In the data rows, zero lies at 4.5, halfway between 4 and 5.
Here are some points, each followed by its number:
(7 4 6 4 4 4 7 4 7 4 3 4 5 5 4 2 8 2 4 4 4 3 2 4) 0
(2 4 4 4 4 7 7 2 7 7 4 2 4 4 7 7 4 2 4 4 4 4 7 7) 1
(4 4 4 4 4 4 7 5 5 5 4 5 4 4 4 5 5 7 4 4 4 4 5 4) 2
(2 4 7 7 4 4 2 7 9 7 2 2 4 4 2 7 9 2 4 4 4 4 7 4) 3
(5 4 2 4 4 4 5 5 6 5 4 7 4 4 4 4 4 5 4 6 5 4 4 4) 4
(2 4 9 4 4 4 2 4 9 2 4 2 4 4 4 7 9 2 4 4 4 2 7 4) 5
(2 4 2 4 4 4 2 4 2 2 4 4 4 4 4 7 2 9 4 4 4 4 7 4) 6
(5 4 4 4 4 4 5 3 0 7 6 5 6 4 3 4 2 6 4 4 4 4 4 3) 7
(7 4 4 7 4 4 7 4 7 7 2 4 2 4 4 2 7 2 4 4 9 2 2 4) 8
(2 4 7 4 4 4 2 4 2 2 4 2 4 4 4 7 2 9 4 4 4 4 7 4) 9
(2 2 7 4 4 4 2 2 2 7 7 7 7 4 4 7 2 2 4 4 4 4 7 2) 10
(2 4 2 4 4 4 2 7 2 7 4 2 4 4 4 7 2 9 4 7 4 4 7 4) 11
(7 4 5 4 5 4 7 3 2 7 5 9 4 4 4 2 2 6 4 1 4 7 2 6) 12
(2 4 5 6 4 4 2 5 5 4 4 3 4 4 4 7 4 3 4 4 5 5 7 4) 13
(7 4 4 4 4 6 7 4 5 7 4 5 4 4 5 2 5 2 4 4 4 4 3 4) 14
(7 4 4 4 4 4 7 7 0 2 4 4 4 4 4 2 2 9 4 4 4 4 2 4) 15
(7 4 2 4 4 4 7 4 2 7 4 9 4 4 4 2 2 7 4 4 4 4 2 7) 16
(7 4 7 4 4 4 7 7 0 2 4 2 4 4 4 2 2 7 4 4 4 4 2 4) 17
(7 4 4 4 4 4 7 7 0 7 4 4 4 4 4 2 2 9 4 4 4 4 2 4) 18
(7 4 4 4 4 4 7 6 7 4 3 3 4 4 4 2 7 5 4 4 4 3 2 4) 19
(4 4 4 4 4 6 4 4 6 4 4 5 4 4 6 5 6 2 4 4 4 4 5 4) 20
(5 4 7 4 4 4 5 5 7 5 4 4 4 4 3 4 9 5 4 6 4 3 4 4) 21
(5 4 6 4 4 5 5 4 7 5 3 4 5 4 4 4 9 2 4 4 4 3 4 4) 22
(2 4 4 4 4 4 2 7 9 7 2 4 4 4 4 7 9 2 4 4 4 2 7 4) 23
(7 4 4 4 4 4 7 7 2 2 4 7 4 4 4 2 2 9 4 4 4 4 2 4) 24
(2 4 2 4 4 4 2 4 2 7 4 2 4 4 4 7 2 9 4 7 4 4 7 4) 25
(5 4 5 4 4 4 5 6 7 5 3 2 4 4 3 4 7 5 4 5 4 4 4 4) 26
(2 4 4 7 4 4 2 5 6 4 2 6 4 4 4 7 5 2 4 4 7 4 7 6) 27
(2 4 4 4 4 4 4 4 7 7 4 7 4 4 5 7 7 4 4 4 4 5 7 5) 28
(7 4 0 4 4 4 7 7 9 7 2 4 4 4 4 2 9 2 4 7 4 2 2 4) 29
(5 5 2 4 7 4 5 2 2 5 7 4 7 4 7 4 2 4 4 4 4 7 4 4) 30
(4 4 4 4 4 4 4 7 4 4 4 3 4 4 4 5 6 7 4 4 6 4 5 4) 31
(4 4 4 5 4 4 4 4 2 4 4 2 4 4 4 5 2 9 4 6 6 4 5 4) 32
(2 4 5 4 4 4 2 5 5 4 4 2 4 4 4 7 5 7 4 6 4 4 7 4) 33
(4 4 4 5 4 4 4 2 2 2 6 8 4 4 4 5 2 7 4 4 4 6 5 7) 34
(5 3 3 4 4 6 5 3 2 5 4 7 6 4 4 4 4 5 4 4 4 4 4 3) 35
(4 4 3 6 4 4 4 5 7 7 4 4 3 4 5 5 5 3 4 4 6 5 5 4) 36
(7 4 4 4 4 4 7 7 9 7 2 4 4 4 4 2 9 2 4 4 4 2 2 4) 37
(2 4 7 4 4 4 2 7 7 7 2 2 4 4 4 7 7 2 4 4 4 4 4 4) 38
(2 7 2 4 4 4 2 2 0 2 7 4 7 4 7 7 2 4 4 4 4 7 7 4) 39
(7 4 5 4 4 4 7 6 9 7 2 4 4 4 4 2 9 2 4 5 4 2 2 4) 40
(7 5 5 4 6 4 7 4 1 5 7 4 5 4 2 2 2 4 4 3 4 7 2 4) 41
(5 4 3 4 4 5 4 5 8 7 3 5 5 4 4 5 8 2 4 4 4 4 5 4) 42
(5 4 6 5 4 4 5 4 7 7 3 5 4 4 4 4 9 3 4 4 5 3 4 5) 43
(7 4 5 4 4 4 7 6 8 4 2 3 4 4 3 2 8 2 4 5 4 4 2 4) 44
(4 6 5 5 4 4 4 5 5 2 4 2 4 4 7 5 4 2 4 4 5 4 5 6) 45
(7 4 0 4 4 4 7 4 2 7 4 7 4 4 4 2 2 9 4 4 4 4 2 4) 46
(7 4 2 7 4 4 7 4 2 7 4 9 4 4 4 2 2 4 4 4 7 4 2 7) 47
(2 4 7 4 4 4 2 7 9 7 2 2 4 4 4 7 9 2 4 4 4 2 7 4) 48
(2 4 7 7 4 4 2 7 7 2 2 2 4 4 2 7 4 2 4 4 7 4 7 4) 49
(2 7 0 4 4 4 2 2 2 7 4 4 4 4 7 7 2 4 4 4 4 4 7 4) 50
(7 4 0 4 4 4 7 4 9 2 4 7 4 4 7 2 9 4 4 7 4 2 2 4) 51
(5 5 3 4 4 4 5 3 4 2 4 3 4 4 7 4 4 2 4 4 4 4 4 4) 52
(2 4 4 7 4 4 2 4 2 7 4 9 4 4 4 7 2 7 4 4 7 4 7 7) 53
(4 4 4 4 4 4 4 4 7 4 4 5 4 4 4 5 7 5 4 4 4 3 5 4) 54
(4 4 4 4 5 4 4 4 2 4 5 8 4 4 3 5 2 6 4 4 4 5 5 6) 55
(7 4 7 4 4 4 7 4 9 7 2 2 4 4 4 2 9 2 4 4 4 2 2 4) 56
(7 7 2 4 4 7 7 2 4 7 4 2 4 4 7 2 4 2 4 4 4 4 2 4) 57
(5 4 3 4 4 4 5 3 9 4 3 7 4 4 4 4 9 2 4 4 4 4 4 6) 58
(2 4 4 4 4 4 2 7 0 7 4 4 4 4 2 7 2 9 4 4 4 4 7 4) 59
(2 4 7 4 4 4 2 7 0 7 7 2 4 4 4 7 2 9 4 4 4 4 7 4) 60
(7 7 2 4 4 4 7 2 2 7 4 2 4 4 4 2 2 2 4 2 4 4 2 4) 61
(5 4 4 6 4 4 5 3 4 7 3 8 4 4 4 4 4 5 4 4 6 4 4 6) 62
(7 5 5 4 4 4 7 5 6 7 4 3 5 4 5 2 5 3 4 4 6 5 2 4) 63
(2 4 0 4 4 4 2 4 9 7 4 7 4 4 4 7 9 2 4 4 4 2 7 4) 64
(7 2 4 4 4 7 7 2 2 7 4 7 7 7 4 2 4 2 4 4 4 4 2 2) 65
(5 6 5 4 5 4 5 3 4 7 6 3 5 4 5 4 4 3 4 4 4 6 4 6) 66
(7 4 6 4 5 4 7 4 7 5 5 3 4 4 4 2 9 4 4 6 4 4 2 4) 67
(7 4 0 4 4 4 7 4 4 5 4 9 4 4 4 2 2 7 4 6 4 4 2 5) 68
(2 7 2 4 4 4 2 2 0 2 4 4 4 4 7 7 2 7 4 4 4 4 7 4) 69
(2 4 7 7 4 4 2 7 7 7 2 2 4 4 2 7 7 2 4 4 7 4 7 4) 70
(2 4 5 4 4 4 2 7 9 7 2 4 4 4 4 7 9 2 4 4 4 2 7 4) 71
(7 4 7 7 4 4 7 7 7 2 2 2 2 4 4 2 7 2 4 4 7 4 2 4) 72
(2 4 4 7 4 4 7 4 9 7 2 4 2 4 4 7 7 2 4 4 7 2 7 4) 73
(7 7 4 4 4 4 7 2 7 2 4 2 4 4 7 2 7 2 4 4 4 4 4 7) 74
(7 4 7 4 5 4 7 6 7 5 4 4 5 4 2 2 7 2 4 4 4 4 2 4) 75
(4 5 3 4 4 4 4 2 2 5 4 2 6 4 5 5 2 4 4 4 4 5 5 5) 76
(2 4 2 7 4 4 2 4 2 7 4 9 4 4 4 7 2 7 4 4 7 4 7 7) 77
(4 4 7 4 5 4 4 5 5 2 4 4 5 4 2 5 4 2 4 4 6 4 5 4) 78
(2 4 7 4 7 4 2 4 2 2 9 4 7 4 2 7 2 4 4 4 2 7 7 4) 79
(4 4 3 4 4 4 4 2 4 7 4 5 5 7 6 5 4 2 4 4 4 4 5 4) 80
(2 2 7 4 4 4 2 2 2 7 4 7 7 4 2 7 2 2 4 2 4 4 7 2) 81
(4 4 5 6 4 4 7 2 2 5 5 8 5 4 4 4 2 6 4 4 6 5 4 5) 82
(7 4 8 4 4 4 7 5 9 2 4 4 4 4 3 2 8 2 4 4 4 3 2 5) 83
(2 4 0 4 4 5 2 4 4 5 4 9 4 4 5 7 3 5 4 6 4 4 7 4) 84
(7 4 4 4 4 4 7 7 0 7 4 4 4 4 4 2 2 9 4 4 4 4 2 4) 85
(5 4 5 4 5 5 7 6 7 5 4 4 5 4 4 2 5 2 4 3 4 5 4 4) 86
(7 4 4 7 4 4 7 2 2 2 2 7 4 4 7 2 2 7 4 4 7 4 2 4) 87
(5 5 7 4 4 4 4 6 7 5 4 2 4 4 4 5 7 4 4 4 4 4 5 5) 88
(2 4 4 7 4 4 2 2 4 2 2 9 4 4 4 7 4 2 4 4 7 4 7 7) 89
(5 5 3 4 4 4 5 4 3 2 4 4 4 4 6 4 3 7 4 4 4 4 4 5) 90
(2 4 2 4 4 4 2 2 2 2 4 4 4 4 7 7 2 4 4 4 4 4 7 4) 91
(2 4 1 4 4 4 2 4 5 7 4 3 6 4 4 7 6 2 4 5 4 4 7 4) 92
(4 4 7 7 4 4 2 7 2 7 4 2 4 4 4 7 2 9 4 4 7 4 7 4) 93
(2 4 4 4 4 4 2 4 9 7 2 7 4 4 4 7 9 2 4 4 4 4 7 4) 94
(2 4 0 4 4 4 2 5 4 5 4 7 4 4 4 7 2 8 4 7 4 4 7 4) 95
(4 6 3 4 5 4 4 2 4 5 5 3 4 4 7 5 4 3 4 3 4 5 5 6) 96
(2 4 9 4 4 4 2 7 7 2 2 2 4 4 2 7 9 2 4 7 4 2 7 4) 97
(5 6 5 4 4 4 5 3 7 5 4 3 4 4 6 4 7 2 4 5 4 4 4 6) 98
(2 4 0 4 4 4 2 4 2 2 4 7 4 4 4 7 2 9 4 4 4 4 7 4) 99
(7 4 4 7 4 4 7 9 4 7 2 2 4 4 2 2 4 4 4 4 7 4 2 4) 100
(7 4 7 4 4 4 7 7 9 7 2 2 4 4 2 2 9 2 4 4 4 4 2 4) 101
(7 4 6 4 4 4 7 7 4 7 5 3 4 4 3 2 5 5 4 4 4 4 4 4) 102
(2 4 6 6 4 4 2 7 7 7 3 2 4 4 3 7 7 5 4 4 4 4 7 4) 103
(5 4 7 6 4 4 5 6 5 2 4 3 4 4 3 4 5 5 4 4 6 4 4 4) 104
(7 4 5 6 4 4 7 7 7 5 3 4 4 4 3 2 7 5 4 6 6 3 2 4) 105
(4 4 7 4 4 4 4 7 2 4 6 2 4 4 4 5 2 9 4 4 4 4 5 4) 106
(7 4 7 4 4 4 7 4 9 2 4 2 4 4 4 2 9 2 4 4 4 2 2 4) 107
(5 4 7 4 6 4 5 4 2 5 8 6 7 4 0 4 2 4 4 3 4 7 4 4) 108
(4 4 5 5 4 6 4 3 8 5 4 8 4 4 4 5 6 3 4 4 5 4 5 7) 109
(5 4 6 6 4 5 5 7 4 4 4 4 5 4 3 4 4 4 4 4 8 4 4 4) 110
(7 4 5 5 4 4 7 7 2 5 5 4 4 4 4 2 4 7 4 4 5 4 2 4) 111
(4 4 5 5 4 4 4 3 2 7 6 8 6 4 3 5 2 3 4 3 5 4 5 4) 112
(4 7 4 7 4 4 2 2 2 7 4 2 4 4 7 7 2 4 4 4 7 4 4 7) 113
(5 4 1 4 6 4 5 4 2 4 6 4 4 4 6 4 2 6 4 4 4 6 4 4) 114
(2 4 1 4 4 4 2 4 2 7 4 5 4 4 6 7 2 8 4 4 4 4 7 6) 115
(7 5 6 8 4 4 7 2 4 2 4 4 4 4 5 2 4 4 4 6 8 4 2 5) 116
(7 4 7 4 4 4 7 7 2 2 4 2 4 4 4 2 2 9 4 4 4 7 2 4) 117
(2 4 0 4 4 4 2 2 2 7 4 4 7 4 4 7 2 2 4 4 4 4 7 4) 118
(7 4 2 4 7 4 7 2 2 2 7 2 7 4 7 2 2 2 4 2 4 7 2 4) 119
(2 4 2 4 4 7 7 2 4 2 4 7 4 4 7 7 4 2 4 4 4 4 7 4) 120
(7 4 5 4 6 4 7 4 2 2 6 6 6 4 3 2 2 5 4 3 4 6 2 3) 121
(4 2 7 4 7 7 2 4 4 7 4 7 7 4 2 7 2 2 4 0 4 4 7 2) 122
(7 7 4 4 4 4 7 2 2 2 4 2 4 4 9 2 2 4 4 4 7 4 2 7) 123
(7 4 9 4 4 4 7 7 7 2 4 2 4 4 2 2 9 2 4 7 4 2 2 4) 124
(7 4 2 4 4 7 7 2 7 2 2 2 4 4 7 2 7 2 4 4 4 4 4 7) 125
(4 4 3 4 4 4 4 5 5 7 4 4 4 4 4 5 4 7 4 6 4 4 5 5) 126
(7 4 7 7 4 4 7 7 4 7 2 2 4 4 2 2 4 2 4 4 7 4 2 4) 127
(2 5 4 4 4 4 2 5 6 4 4 4 5 4 4 7 7 3 4 4 4 4 7 4) 128
(2 4 2 4 4 4 2 2 2 7 6 4 5 4 8 7 2 4 4 4 4 6 7 6) 129
(7 4 7 4 4 4 7 7 9 7 2 2 4 4 4 2 7 2 4 4 7 4 2 4) 130
(4 4 7 4 4 4 2 7 2 2 4 2 4 4 4 7 2 9 4 4 4 4 7 4) 131
(7 4 4 4 4 4 7 2 4 2 4 7 4 4 7 2 4 2 4 4 7 4 2 7) 132
(2 2 4 4 4 4 2 2 2 7 4 7 7 4 2 7 2 2 4 2 4 4 7 2) 133
(2 4 4 7 4 4 2 4 9 2 2 4 2 4 4 7 7 2 4 4 7 2 7 4) 134
(2 4 0 4 6 4 4 3 5 7 6 5 4 4 6 7 6 4 4 3 4 5 7 4) 135
(4 4 3 4 4 4 4 7 1 7 5 3 4 4 4 5 2 9 4 6 4 4 5 4) 136
(7 4 7 4 4 4 7 7 9 7 2 2 4 4 2 2 9 2 4 4 4 2 2 4) 137
(2 4 4 4 4 4 2 2 9 7 4 7 4 4 4 7 7 2 4 4 4 4 7 7) 138
(2 4 2 4 4 4 2 7 2 7 4 2 4 4 4 7 2 9 4 7 4 4 7 4) 139
(4 4 0 4 4 4 2 4 2 2 4 7 4 4 4 7 2 9 4 4 4 4 7 4) 140
(7 4 7 4 4 4 7 5 9 2 4 3 4 4 3 2 9 2 4 6 4 2 2 4) 141
(2 4 2 4 4 4 2 7 9 2 2 4 4 4 4 7 9 2 4 4 4 2 7 4) 142
(7 4 7 4 7 4 7 4 2 2 7 4 7 4 2 2 2 4 4 2 4 7 2 4) 143
(7 2 7 4 4 4 7 4 2 7 7 7 7 4 2 2 2 2 4 2 4 4 2 2) 144
(2 4 2 5 4 4 2 5 7 7 4 5 4 4 4 7 9 3 4 4 6 3 7 4) 145
(7 4 2 4 4 4 7 4 2 5 5 7 4 4 5 2 2 8 4 4 4 5 2 4) 146
(2 6 4 4 4 4 2 4 6 4 4 2 4 4 6 7 6 2 4 4 4 4 7 6) 147
(2 4 3 4 4 4 2 5 0 5 4 4 4 4 5 7 2 8 4 4 4 4 7 4) 148
(2 4 2 4 4 4 2 7 2 7 4 4 4 4 4 7 2 9 4 7 4 4 4 4) 149
(4 6 6 6 4 4 4 3 5 4 4 2 4 4 5 5 6 4 4 5 6 4 5 6) 150
(2 4 4 4 4 4 2 4 1 2 5 3 5 4 4 7 2 8 4 6 4 5 7 4) 151
(7 4 7 4 4 4 7 7 7 7 2 0 4 4 4 2 7 2 4 4 4 4 2 4) 152
(2 4 7 4 4 7 2 2 9 7 4 7 4 4 4 7 7 2 4 4 4 4 7 7) 153
(5 4 4 6 4 4 5 7 4 5 4 3 4 4 5 4 4 4 4 4 6 5 4 5) 154
(4 4 7 4 4 4 2 7 9 7 2 2 4 4 4 7 9 2 4 4 4 2 7 4) 155
(2 4 2 4 4 4 2 4 2 7 4 4 4 4 4 7 2 9 4 4 4 4 7 4) 156
(2 4 5 4 4 4 2 7 5 5 4 4 4 4 4 7 5 7 4 4 4 4 7 4) 157
(7 4 2 4 4 4 7 4 2 2 4 4 4 4 4 2 2 9 4 4 4 4 4 4) 158
(4 4 4 4 4 4 7 7 0 2 4 4 4 4 4 2 2 9 4 4 4 4 2 4) 159
(5 4 4 6 4 4 5 6 8 7 3 5 4 4 4 4 5 4 4 5 6 3 4 4) 160
(7 4 5 5 4 4 7 4 0 4 5 6 6 4 3 2 2 5 4 4 5 6 2 4) 161
(7 4 9 4 4 4 7 4 9 2 4 2 4 4 2 2 9 2 4 4 4 2 2 4) 162
(2 5 2 4 4 4 2 4 2 7 4 4 4 4 5 7 2 8 4 4 4 4 7 5) 163
(4 4 5 6 4 4 4 6 7 7 3 4 4 4 3 5 7 5 4 4 4 4 5 4) 164
(7 4 7 7 4 4 7 7 7 2 4 2 4 4 2 2 7 2 4 4 7 4 2 4) 165
(7 7 2 4 4 7 7 2 4 7 4 2 4 4 7 2 4 2 4 4 4 4 2 4) 166
(2 4 7 4 4 4 2 7 9 7 2 2 4 4 4 7 9 2 4 4 4 2 7 4) 167
(4 5 5 4 5 4 4 4 6 2 6 3 5 4 5 5 7 3 4 4 4 4 5 4) 168
(2 6 4 4 4 4 2 2 4 7 5 3 4 4 7 7 4 4 4 4 4 4 7 6) 169
(4 4 4 4 4 4 4 5 0 4 5 5 4 4 5 5 2 9 4 4 4 5 5 4) 170
(7 4 2 4 4 4 7 2 2 7 4 9 4 4 7 2 2 7 4 4 4 7 2 7) 171
New points follow, each followed by the numbers of its three nearest points above by angle, nearest first.
(2 4 2 4 4 4 2 7 9 2 2 4 4 4 4 7 9 2 4 4 4 2 7 4) 142 23 128
(2 4 6 7 4 4 2 6 5 7 2 2 3 4 4 7 4 4 4 4 9 3 7 4) 70 49 13
(2 4 4 4 4 4 2 2 7 7 2 9 4 4 4 7 4 2 4 4 7 4 7 7) 138 89 27
(2 7 4 4 4 4 2 2 2 7 4 2 4 4 9 7 4 4 4 4 7 4 7 7) 169 113 129
(7 4 9 7 4 4 7 7 7 2 4 2 4 4 2 2 7 2 4 4 7 4 2 4) 165 72 124
(5 4 4 4 4 4 5 3 0 5 6 5 6 4 3 4 2 6 4 4 4 4 4 3) 7 161 170
(2 4 0 4 7 4 2 2 2 7 7 4 4 4 7 7 2 4 4 2 4 7 7 4) 129 50 135
(5 4 5 4 4 6 5 3 9 2 3 5 4 4 4 4 8 2 4 4 4 4 4 6) 58 22 83
(7 4 7 6 4 4 7 8 5 2 4 3 5 4 2 2 4 3 4 4 6 5 2 4) 165 72 104
(2 4 7 7 4 4 2 7 7 2 2 2 4 4 2 7 7 2 4 4 7 4 7 4) 49 70 97
(2 4 2 4 4 4 2 4 2 7 4 4 4 4 4 7 2 9 4 4 4 4 7 4) 156 163 115
(7 4 4 4 4 4 7 7 9 7 2 4 4 4 4 2 9 2 4 4 4 2 2 4) 37 40 137
(7 7 4 4 4 4 7 2 2 2 7 2 4 4 7 2 2 4 4 4 4 4 2 7) 123 119 61
(3 5 6 6 4 4 2 5 5 5 4 1 5 4 4 7 4 3 4 4 6 5 7 4) 13 49 70
(7 4 2 7 4 4 7 4 2 7 4 9 4 4 4 2 2 5 4 4 7 4 2 7) 47 16 62
(2 6 4 4 4 4 4 4 3 7 5 0 4 4 6 7 4 4 4 4 4 5 7 6) 169 129 147
(4 4 1 4 4 4 4 2 3 4 6 6 4 4 9 5 3 4 4 4 4 6 5 5) 129 96 91
(7 4 7 4 4 4 7 4 9 7 2 2 4 4 4 2 9 2 4 4 4 2 2 4) 56 137 40
(4 4 1 4 4 6 7 3 4 2 4 7 4 4 6 5 4 5 4 4 4 4 5 4) 120 35 68
(7 4 7 7 4 4 7 7 9 7 2 2 4 4 4 2 7 2 4 4 7 2 2 4) 130 137 101
(2 4 4 4 4 4 2 2 2 2 7 7 4 4 4 7 2 7 4 4 2 7 7 7) 34 55 151
(4 6 5 4 4 4 2 4 4 2 5 4 6 4 5 7 3 4 4 4 5 6 7 3) 39 91 79
(2 4 7 4 7 4 7 4 2 2 7 4 7 4 2 7 2 4 4 2 4 7 7 4) 79 108 143
(4 4 0 4 4 4 7 4 4 7 4 9 4 4 4 2 2 7 4 7 4 4 2 4) 68 46 16
(2 4 4 4 4 4 2 7 2 7 2 7 4 4 2 7 2 9 4 4 4 4 7 4) 59 156 148
(2 7 4 4 4 4 2 2 4 7 4 2 4 4 7 7 4 2 4 4 4 4 7 7) 169 147 96
(4 4 0 4 4 4 4 2 3 5 4 4 4 4 7 5 3 4 4 4 4 4 4 4) 50 91 114
(7 4 0 4 4 4 7 4 4 2 4 9 4 4 4 2 2 7 4 9 4 4 2 4) 68 4 146
(7 4 0 4 4 4 7 6 7 5 3 5 4 4 4 2 9 5 4 6 4 3 2 4) 29 51 19
(2 7 4 4 5 4 2 2 1 2 9 4 7 4 5 7 2 4 4 4 3 7 6 4) 39 79 69
(3 6 0 4 5 4 4 2 2 7 5 4 4 4 7 5 2 4 4 3 4 5 5 4) 50 129 96
(7 4 0 4 4 4 7 4 7 7 4 7 4 4 4 2 9 2 4 7 4 2 2 4) 29 51 40
(7 4 0 4 4 4 7 6 7 7 3 5 4 4 4 2 9 5 4 6 4 3 2 4) 29 37 40
(2 7 4 4 4 4 2 2 4 7 4 2 4 4 7 7 4 2 4 4 4 4 7 7) 169 147 96
(7 4 7 4 4 4 7 6 5 2 4 3 4 4 3 2 7 5 4 6 4 3 2 4) 124 141 162
(5 7 2 4 4 4 5 2 0 4 6 4 6 4 7 4 2 4 4 4 3 6 4 5) 30 39 76
(7 7 2 4 4 4 7 2 0 2 7 4 7 4 7 2 2 4 4 4 4 7 2 4) 119 30 123
(5 4 6 5 4 4 5 4 8 7 3 6 4 4 3 4 8 2 4 6 5 3 4 5) 43 40 22
(2 4 7 4 4 4 2 2 0 2 7 4 7 4 2 7 2 4 4 4 4 4 7 2) 79 10 81
(7 7 4 4 4 4 7 2 2 2 4 2 4 4 9 2 4 2 4 4 4 4 2 7) 123 52 74
(7 4 0 4 4 4 7 4 2 7 4 7 4 4 4 2 2 9 4 4 4 4 2 4) 46 146 16
(4 4 2 4 5 4 4 6 7 7 5 5 5 4 4 5 9 2 4 5 4 4 5 4) 42 64 145
(2 5 4 4 4 4 2 5 0 4 4 3 4 4 5 7 2 6 4 4 4 4 7 4) 148 151 69
(2 4 7 7 4 4 2 7 2 7 2 2 4 4 4 7 2 4 4 4 9 4 7 4) 93 70 13
(7 4 4 4 4 4 7 7 0 2 4 4 4 4 4 2 2 9 4 4 4 4 4 4) 15 159 24
(7 4 7 9 4 4 7 2 4 2 2 4 4 4 4 2 4 2 4 7 9 4 2 4) 116 72 165
(4 4 6 7 4 4 4 5 2 5 2 5 4 4 4 5 3 4 4 4 9 4 5 5) 110 53 93
(2 5 9 4 4 4 4 4 7 4 5 2 4 4 5 7 9 3 4 4 4 4 7 5) 5 88 97
(5 4 7 4 6 4 5 4 1 5 6 5 6 4 3 4 2 4 4 3 4 6 4 3) 108 143 41
(2 4 7 7 4 4 2 7 7 7 2 0 4 4 2 7 4 2 4 4 7 4 7 4) 70 49 103
(2 4 6 4 4 4 2 5 4 4 4 5 4 4 4 7 4 7 4 4 4 4 7 5) 157 9 33
(2 4 7 4 4 4 2 4 9 2 4 2 4 4 4 7 9 2 4 4 4 4 7 4) 5 97 128
(7 4 0 4 4 2 7 4 4 7 4 9 4 4 4 2 2 7 4 9 4 4 2 4) 68 4 46
(2 4 0 4 4 4 2 2 2 7 4 4 4 4 7 7 2 4 4 4 4 4 4 4) 50 129 118
(4 6 4 4 4 4 4 3 7 4 4 3 4 4 8 5 7 2 4 4 4 4 5 6) 98 147 74
(2 4 4 4 4 4 2 7 0 7 4 4 4 4 4 7 2 9 4 4 4 4 7 4) 59 148 156
(5 6 4 4 4 4 7 4 4 2 5 2 5 4 5 4 4 2 4 4 4 4 4 5) 52 74 45
(7 3 7 5 4 4 7 5 3 5 4 5 6 4 2 2 3 2 4 4 5 4 2 3) 144 127 161
(4 4 4 4 5 4 4 3 2 5 7 9 5 4 5 5 2 6 4 3 4 5 5 4) 55 112 34
(5 6 1 4 4 4 5 4 4 4 4 3 4 4 6 4 4 5 4 4 4 4 4 6) 90 96 123
(7 5 6 4 4 4 7 5 1 4 4 2 4 4 5 2 3 5 4 4 4 4 2 5) 17 111 15
(2 4 2 4 4 4 2 2 2 7 4 4 7 4 4 7 4 0 4 4 4 4 7 2) 118 133 92
(7 4 4 4 4 4 7 3 5 5 4 2 6 6 4 2 6 2 4 4 4 4 2 4) 0 63 56
(7 4 2 4 4 4 7 2 2 7 7 7 4 4 7 2 2 7 4 4 4 7 2 7) 171 146 16
(7 4 9 4 4 4 7 4 9 2 4 2 4 4 2 2 9 2 4 4 4 2 2 4) 162 107 83
(7 3 6 4 6 4 7 4 1 2 7 6 6 4 3 2 2 5 4 4 4 5 2 3) 121 143 161
(7 4 9 4 4 4 7 7 7 2 4 2 4 4 2 2 9 2 4 7 4 2 2 4) 124 141 162
(5 4 7 5 6 4 5 5 5 7 5 5 5 4 3 4 4 2 4 3 5 5 4 3) 144 122 127
(2 4 2 4 6 4 2 3 5 5 5 4 4 4 6 7 5 4 4 3 4 6 7 4) 135 129 169
(7 2 4 4 4 7 7 2 2 7 4 7 7 4 4 2 4 2 4 4 4 4 2 2) 65 35 144
(2 4 9 4 4 4 2 4 2 2 7 4 4 4 0 7 2 4 4 2 4 7 7 4) 79 108 9
(2 4 4 5 4 4 2 7 0 7 4 4 4 4 4 7 2 9 4 4 5 4 7 4) 59 148 156
(7 4 7 4 4 4 7 7 9 7 2 2 4 4 2 2 9 2 4 4 4 2 2 4) 137 101 56
(5 4 4 4 4 4 5 3 4 4 4 6 4 4 7 4 4 4 4 4 6 4 4 7) 132 123 171
(2 4 2 4 4 4 2 2 4 7 4 4 4 7 7 7 4 2 4 4 4 4 7 4) 80 50 169
(7 7 4 4 4 4 7 2 2 2 4 2 4 4 9 2 4 2 4 4 4 4 2 7) 123 52 74
(4 4 5 5 4 4 4 5 5 4 4 3 4 4 4 5 5 7 4 7 5 4 5 4) 33 32 31
(5 4 1 4 4 4 7 4 2 7 4 6 4 4 4 4 2 9 4 5 4 4 4 4) 46 146 16
(2 4 7 7 4 4 2 9 4 7 2 2 4 4 2 7 4 2 4 4 7 4 7 4) 70 49 103
(7 2 4 4 7 7 7 4 2 2 4 7 7 4 2 2 2 2 4 2 4 4 2 2) 121 143 144
(4 4 7 4 4 4 4 4 3 4 6 4 4 4 4 5 3 5 4 4 4 6 5 4) 79 106 9
(2 7 0 4 4 4 2 2 2 7 4 4 4 4 7 7 2 4 4 4 4 4 7 4) 50 129 118
(7 4 2 4 4 4 7 2 2 7 7 9 4 4 7 2 2 7 4 4 4 7 2 7) 171 16 146
(5 4 2 4 4 4 5 4 2 5 6 4 6 4 4 4 2 6 4 5 4 4 4 4) 7 114 46
(4 4 4 6 4 4 4 5 9 2 2 4 3 4 4 5 8 2 4 4 6 2 5 4) 134 142 54
(7 4 7 6 4 4 7 5 5 7 2 2 4 4 4 2 5 5 4 4 8 4 2 4) 127 63 100
